In the data rows, 500 means zero.
Each row has a hidden score. How much does it go up from the first row of each pair to the second? 10 means little or no change, 20 a big rise and 0 a big fall. The score is a weighted sum of the row's numbers plus the product of two more (or one squared), each taken from its middle value.
c(475, 426, 656, 512, 551, 380, 511, 493, 444, 382, 488, 687)
c(383, 419, 576, 439, 527, 375, 407, 618, 558, 443, 498, 474) ~ 3
c(653, 493, 294, 634, 396, 671, 504, 490, 524, 567, 599, 366)
c(384, 418, 556, 476, 450, 460, 555, 623, 515, 590, 298, 554) ~ 11
c(350, 440, 649, 476, 620, 382, 428, 573, 589, 450, 455, 463)
c(565, 575, 345, 629, 384, 560, 420, 515, 527, 524, 660, 427) ~ 7
c(314, 333, 659, 485, 522, 432, 436, 600, 622, 445, 367, 499)
c(497, 536, 609, 419, 459, 407, 457, 592, 595, 426, 464, 579) ~ 12
c(413, 378, 662, 410, 505, 450, 412, 606, 561, 485, 301, 461)
c(250, 346, 575, 616, 594, 517, 448, 571, 681, 422, 447, 377) ~ 12
c(553, 389, 593, 540, 663, 507, 483, 398, 412, 517, 704, 266)
c(379, 436, 615, 528, 558, 341, 489, 598, 619, 385, 575, 367) ~ 14
c(371, 420, 528, 625, 450, 513, 605, 580, 520, 694, 247, 498)
c(275, 269, 634, 637, 419, 430, 559, 632, 488, 387, 393, 418) ~ 10
c(249, 416, 598, 597, 710, 602, 622, 358, 426, 304, 542, 607)
c(618, 668, 292, 437, 417, 595, 507, 410, 488, 732, 465, 492) ~ 9
c(495, 548, 447, 588, 529, 494, 509, 559, 541, 351, 590, 404)
c(472, 259, 585, 549, 542, 507, 512, 458, 520, 690, 495, 270) ~ 7
c(507, 520, 481, 489, 453, 426, 414, 553, 578, 359, 638, 427)
c(597, 622, 341, 566, 414, 620, 465, 485, 428, 449, 628, 549) ~ 7
c(501, 587, 408, 552, 444, 541, 493, 520, 489, 665, 410, 441)
c(408, 495, 620, 422, 500, 374, 475, 617, 524, 476, 372, 506) ~ 12
c(390, 140, 716, 599, 447, 506, 419, 652, 521, 472, 393, 354)
c(379, 312, 652, 425, 516, 418, 444, 706, 495, 442, 477, 431) ~ 14
c(361, 275, 639, 541, 440, 483, 503, 706, 554, 437, 389, 426)
c(526, 625, 545, 295, 486, 359, 362, 529, 648, 392, 578, 582) ~ 10
c(540, 561, 377, 556, 394, 522, 471, 545, 516, 594, 471, 417)
c(421, 404, 543, 577, 455, 510, 556, 554, 539, 642, 195, 582) ~ 13
c(480, 478, 650, 393, 672, 463, 630, 319, 393, 342, 559, 721)
c(333, 352, 676, 601, 464, 405, 511, 686, 519, 370, 421, 556) ~ 8
c(419, 595, 524, 492, 638, 387, 552, 470, 516, 454, 555, 475)
c(392, 383, 630, 542, 448, 409, 505, 632, 534, 479, 429, 337) ~ 10
c(436, 515, 628, 381, 587, 480, 492, 461, 469, 393, 384, 629)
c(424, 392, 481, 605, 436, 541, 451, 556, 593, 415, 574, 321) ~ 12
c(731, 657, 451, 389, 468, 573, 492, 376, 363, 373, 704, 705)
c(591, 632, 566, 340, 566, 423, 495, 414, 508, 385, 473, 684) ~ 10
c(596, 567, 480, 471, 435, 459, 444, 590, 507, 473, 572, 553)
c(490, 539, 635, 383, 516, 360, 355, 595, 602, 380, 658, 528) ~ 11
c(364, 221, 660, 592, 482, 477, 495, 578, 594, 503, 478, 206)
c(540, 448, 428, 480, 399, 605, 456, 609, 457, 723, 469, 417) ~ 5
c(410, 326, 614, 501, 641, 511, 538, 433, 437, 512, 558, 310)
c(369, 155, 636, 503, 461, 491, 478, 645, 525, 553, 453, 317) ~ 9
c(565, 427, 432, 580, 439, 566, 552, 512, 446, 730, 488, 332)
c(419, 228, 640, 555, 512, 498, 545, 509, 485, 586, 422, 287) ~ 12
c(550, 544, 371, 571, 471, 642, 584, 409, 367, 612, 479, 614)
c(555, 657, 397, 488, 478, 444, 572, 494, 485, 625, 500, 370) ~ 15
c(549, 595, 429, 563, 424, 599, 589, 539, 391, 597, 427, 563)
c(443, 507, 627, 468, 653, 400, 542, 453, 469, 372, 470, 597) ~ 11
c(534, 515, 585, 402, 663, 425, 521, 426, 484, 522, 619, 325)
c(432, 522, 441, 571, 527, 605, 520, 453, 459, 452, 576, 539) ~ 3
c(688, 752, 363, 417, 364, 481, 458, 502, 539, 569, 499, 577)
c(591, 600, 410, 420, 457, 480, 470, 481, 519, 613, 501, 389) ~ 9
c(391, 383, 490, 474, 504, 529, 523, 525, 526, 627, 303, 626)
c(502, 513, 355, 668, 533, 627, 653, 400, 273, 418, 693, 573) ~ 6
c(416, 524, 575, 407, 568, 396, 494, 586, 514, 440, 342, 557)
c(543, 657, 611, 298, 503, 370, 484, 518, 524, 361, 544, 722) ~ 13
c(424, 422, 672, 523, 639, 342, 441, 526, 527, 382, 641, 359)
c(443, 544, 646, 286, 538, 314, 421, 535, 630, 460, 517, 556) ~ 15
c(589, 595, 337, 537, 382, 619, 446, 422, 530, 535, 565, 593)
c(569, 349, 465, 439, 429, 553, 496, 455, 429, 637, 701, 325) ~ 12
c(578, 498, 407, 393, 467, 660, 454, 409, 468, 642, 389, 574)
c(605, 442, 452, 423, 414, 538, 451, 550, 449, 583, 658, 389) ~ 11
c(492, 614, 507, 438, 470, 484, 477, 509, 564, 579, 401, 518)
c(660, 582, 564, 348, 548, 501, 485, 347, 481, 395, 420, 649) ~ 11
c(498, 502, 615, 465, 550, 466, 536, 416, 501, 419, 349, 691)
c(560, 628, 463, 507, 444, 514, 585, 471, 384, 443, 520, 625) ~ 6
c(410, 490, 593, 468, 803, 535, 656, 136, 444, 293, 556, 689)
c(622, 633, 331, 384, 350, 563, 525, 484, 469, 678, 415, 599) ~ 11
c(259, 403, 572, 596, 594, 498, 594, 501, 504, 334, 488, 529)
c(324, 426, 620, 578, 717, 507, 642, 439, 373, 297, 553, 667) ~ 7
c(528, 720, 406, 520, 528, 456, 568, 426, 516, 584, 461, 444)
c(506, 573, 528, 480, 631, 523, 571, 404, 356, 261, 623, 550) ~ 11
c(313, 232, 712, 538, 495, 482, 473, 572, 642, 506, 329, 463)
c(503, 509, 664, 411, 614, 391, 531, 419, 466, 406, 406, 701) ~ 14
c(575, 594, 434, 367, 397, 462, 397, 552, 513, 563, 515, 537)
c(699, 691, 297, 443, 431, 607, 553, 407, 270, 478, 613, 658) ~ 7
c(525, 415, 503, 540, 535, 504, 516, 441, 492, 563, 521, 276)
c(592, 649, 566, 437, 483, 433, 525, 499, 458, 481, 384, 592) ~ 8
c(511, 329, 586, 590, 443, 497, 443, 633, 565, 575, 480, 307)
c(450, 487, 630, 448, 547, 406, 481, 522, 554, 466, 294, 587) ~ 12
c(443, 384, 626, 443, 602, 477, 451, 487, 524, 514, 450, 384)
c(692, 705, 435, 271, 448, 488, 357, 540, 484, 409, 640, 606) ~ 10
c(470, 661, 586, 397, 500, 330, 478, 489, 577, 317, 604, 563)
c(464, 502, 611, 431, 502, 346, 375, 600, 577, 383, 642, 482) ~ 10
c(517, 575, 367, 442, 454, 611, 499, 457, 607, 720, 237, 462)
c(698, 697, 359, 418, 401, 525, 368, 480, 535, 569, 563, 556) ~ 10
c(363, 439, 481, 637, 594, 602, 550, 467, 464, 330, 571, 506)
c(517, 647, 532, 457, 487, 341, 458, 558, 551, 381, 502, 467) ~ 8
c(483, 420, 488, 609, 453, 566, 529, 565, 547, 627, 356, 436)
c(749, 694, 343, 411, 352, 591, 458, 459, 507, 676, 451, 541) ~ 11
c(595, 447, 364, 705, 366, 560, 455, 557, 558, 443, 761, 269)
c(913, 577, 226, 584, 299, 593, 425, 411, 420, 611, 869, 506) ~ 17
c(827, 652, 134, 523, 295, 610, 417, 412, 442, 711, 610, 445)
c(430, 400, 552, 563, 407, 517, 513, 648, 501, 555, 302, 563) ~ 12
c(643, 444, 391, 537, 362, 584, 398, 530, 550, 545, 692, 371)
c(585, 230, 522, 629, 429, 610, 535, 500, 481, 670, 663, 129) ~ 17
c(452, 395, 617, 449, 535, 391, 499, 509, 549, 473, 537, 333)
c(341, 501, 630, 403, 714, 371, 464, 461, 526, 437, 538, 454) ~ 7
c(618, 604, 208, 612, 384, 701, 500, 391, 496, 634, 568, 501)
c(516, 497, 296, 566, 354, 685, 519, 501, 483, 712, 408, 499) ~ 12
c(464, 620, 579, 399, 597, 381, 448, 549, 626, 438, 440, 556)
c(393, 465, 621, 471, 627, 406, 423, 490, 585, 470, 422, 405) ~ 8
c(436, 527, 586, 494, 452, 411, 489, 574, 539, 419, 382, 498)
c(403, 325, 692, 500, 722, 530, 577, 398, 341, 437, 426, 725) ~ 13
c(650, 702, 367, 430, 372, 511, 545, 395, 425, 506, 452, 599)
c(438, 470, 566, 612, 476, 534, 488, 652, 487, 472, 417, 463) ~ 9
c(519, 644, 580, 377, 563, 448, 477, 497, 506, 318, 672, 679)
c(367, 503, 424, 619, 590, 614, 590, 427, 449, 439, 515, 551) ~ 9
c(768, 749, 198, 479, 307, 607, 494, 442, 420, 695, 517, 653)
c(630, 605, 363, 440, 351, 597, 478, 507, 504, 681, 492, 479) ~ 6
c(446, 429, 608, 460, 501, 392, 430, 675, 492, 441, 373, 596)
c(416, 576, 499, 585, 565, 455, 486, 517, 563, 285, 601, 493) ~ 7
c(539, 622, 334, 551, 465, 617, 609, 347, 405, 537, 524, 603)
c(368, 433, 575, 500, 491, 456, 469, 532, 641, 424, 442, 460) ~ 12
c(522, 522, 552, 311, 513, 404, 370, 561, 548, 441, 609, 436)
c(493, 528, 563, 368, 424, 398, 433, 628, 520, 394, 561, 494) ~ 10
c(335, 219, 690, 594, 475, 468, 453, 638, 604, 424, 420, 326)
c(445, 571, 652, 455, 594, 395, 427, 440, 616, 400, 351, 660) ~ 14
c(395, 309, 536, 521, 454, 559, 485, 565, 582, 735, 216, 410)
c(746, 625, 328, 411, 300, 691, 407, 427, 443, 639, 483, 599) ~ 12
c(497, 295, 584, 367, 511, 530, 422, 446, 532, 642, 451, 349)
c(658, 628, 401, 509, 369, 489, 472, 476, 515, 613, 549, 488) ~ 10
c(510, 374, 386, 678, 409, 569, 494, 507, 561, 508, 719, 263)
c(323, 442, 595, 607, 591, 455, 468, 665, 579, 336, 642, 312) ~ 14
c(452, 218, 674, 498, 613, 501, 556, 452, 476, 597, 571, 237)
c(503, 315, 661, 498, 540, 457, 376, 669, 489, 463, 583, 475) ~ 5
c(378, 213, 645, 560, 485, 455, 577, 573, 439, 479, 523, 319)
c(834, 758, 182, 427, 288, 551, 413, 437, 494, 645, 605, 541) ~ 7
c(508, 399, 463, 559, 618, 558, 597, 333, 390, 648, 666, 261)
c(512, 497, 432, 606, 414, 522, 570, 558, 461, 690, 458, 347) ~ 5
c(582, 677, 570, 316, 514, 391, 488, 498, 478, 328, 623, 722)
c(743, 600, 331, 496, 347, 509, 431, 524, 539, 508, 713, 400) ~ 6
c(590, 200, 500, 679, 404, 619, 528, 553, 537, 643, 613, 154)
c(361, 542, 446, 738, 623, 603, 606, 335, 425, 269, 658, 484) ~ 4
c(507, 522, 444, 354, 388, 567, 578, 517, 414, 634, 365, 609)
c(375, 361, 637, 550, 483, 447, 464, 647, 480, 437, 275, 592) ~ 8
c(432, 443, 620, 326, 614, 387, 492, 520, 501, 449, 311, 730)
c(557, 486, 419, 497, 383, 567, 533, 523, 461, 615, 460, 539) ~ 6
c(495, 404, 599, 480, 425, 457, 524, 631, 469, 554, 371, 425)
c(385, 347, 589, 622, 479, 483, 503, 550, 582, 484, 431, 329) ~ 9
c(463, 524, 546, 452, 555, 432, 638, 499, 313, 344, 528, 611)
c(545, 695, 531, 420, 505, 375, 466, 543, 557, 312, 688, 593) ~ 9
c(427, 464, 535, 632, 439, 450, 568, 585, 489, 532, 403, 450)
c(336, 377, 659, 520, 574, 459, 401, 561, 553, 449, 336, 616) ~ 14
c(430, 588, 599, 370, 607, 359, 419, 516, 620, 439, 455, 665)
c(701, 601, 585, 353, 518, 529, 534, 349, 387, 353, 662, 710) ~ 9
c(607, 589, 666, 397, 585, 416, 525, 438, 497, 374, 495, 642)
c(354, 334, 635, 631, 490, 430, 435, 643, 530, 413, 453, 563) ~ 9
c(374, 61, 589, 752, 488, 590, 663, 491, 401, 655, 534, 194)
c(394, 410, 584, 395, 773, 615, 574, 245, 407, 369, 484, 690) ~ 5
c(537, 622, 560, 449, 577, 469, 500, 518, 549, 493, 337, 585)
c(366, 344, 563, 505, 604, 456, 553, 464, 541, 551, 374, 376) ~ 15
c(620, 582, 347, 605, 303, 578, 524, 612, 383, 692, 516, 522)
c(535, 582, 623, 263, 634, 410, 478, 363, 579, 424, 375, 681) ~ 13
c(539, 671, 575, 278, 510, 406, 443, 476, 556, 405, 420, 720)
c(705, 627, 366, 499, 375, 570, 521, 470, 377, 536, 598, 569) ~ 5
c(598, 746, 295, 555, 478, 579, 524, 420, 525, 669, 479, 511)
c(869, 711, 134, 475, 257, 661, 421, 447, 403, 682, 643, 528) ~ 12
c(452, 517, 658, 430, 582, 335, 523, 534, 519, 413, 351, 612)
c(464, 471, 641, 349, 597, 406, 432, 564, 495, 472, 361, 647) ~ 12
c(414, 407, 659, 486, 556, 448, 436, 613, 521, 380, 510, 558)
c(341, 375, 652, 534, 474, 432, 523, 625, 567, 492, 341, 473) ~ 11
c(292, 419, 569, 506, 796, 584, 651, 168, 398, 332, 498, 669)
c(324, 329, 683, 600, 843, 544, 624, 265, 434, 364, 481, 706) ~ 9
c(468, 573, 472, 491, 514, 531, 492, 531, 587, 602, 337, 501)
c(476, 414, 563, 622, 466, 487, 473, 531, 634, 443, 577, 217) ~ 13
c(284, 477, 595, 502, 712, 513, 529, 426, 546, 355, 611, 562)
c(320, 249, 696, 568, 736, 526, 652, 421, 322, 369, 474, 748) ~ 10
c(605, 423, 329, 562, 384, 575, 539, 509, 420, 659, 580, 299)
c(584, 708, 604, 292, 506, 365, 395, 562, 593, 420, 606, 597) ~ 11
c(788, 502, 369, 464, 387, 590, 414, 470, 473, 646, 708, 419)
c(340, 266, 684, 658, 410, 449, 485, 691, 534, 403, 484, 463) ~ 8
c(576, 327, 471, 587, 528, 595, 462, 503, 578, 593, 620, 197)
c(545, 648, 541, 360, 487, 354, 425, 602, 502, 391, 531, 534) ~ 4
c(486, 573, 612, 313, 499, 329, 457, 608, 546, 461, 525, 469)
c(639, 549, 223, 607, 320, 598, 467, 506, 499, 602, 696, 231) ~ 10
c(464, 505, 593, 528, 472, 382, 519, 686, 454, 312, 563, 507)
c(474, 432, 568, 434, 486, 441, 456, 560, 519, 480, 513, 345) ~ 12
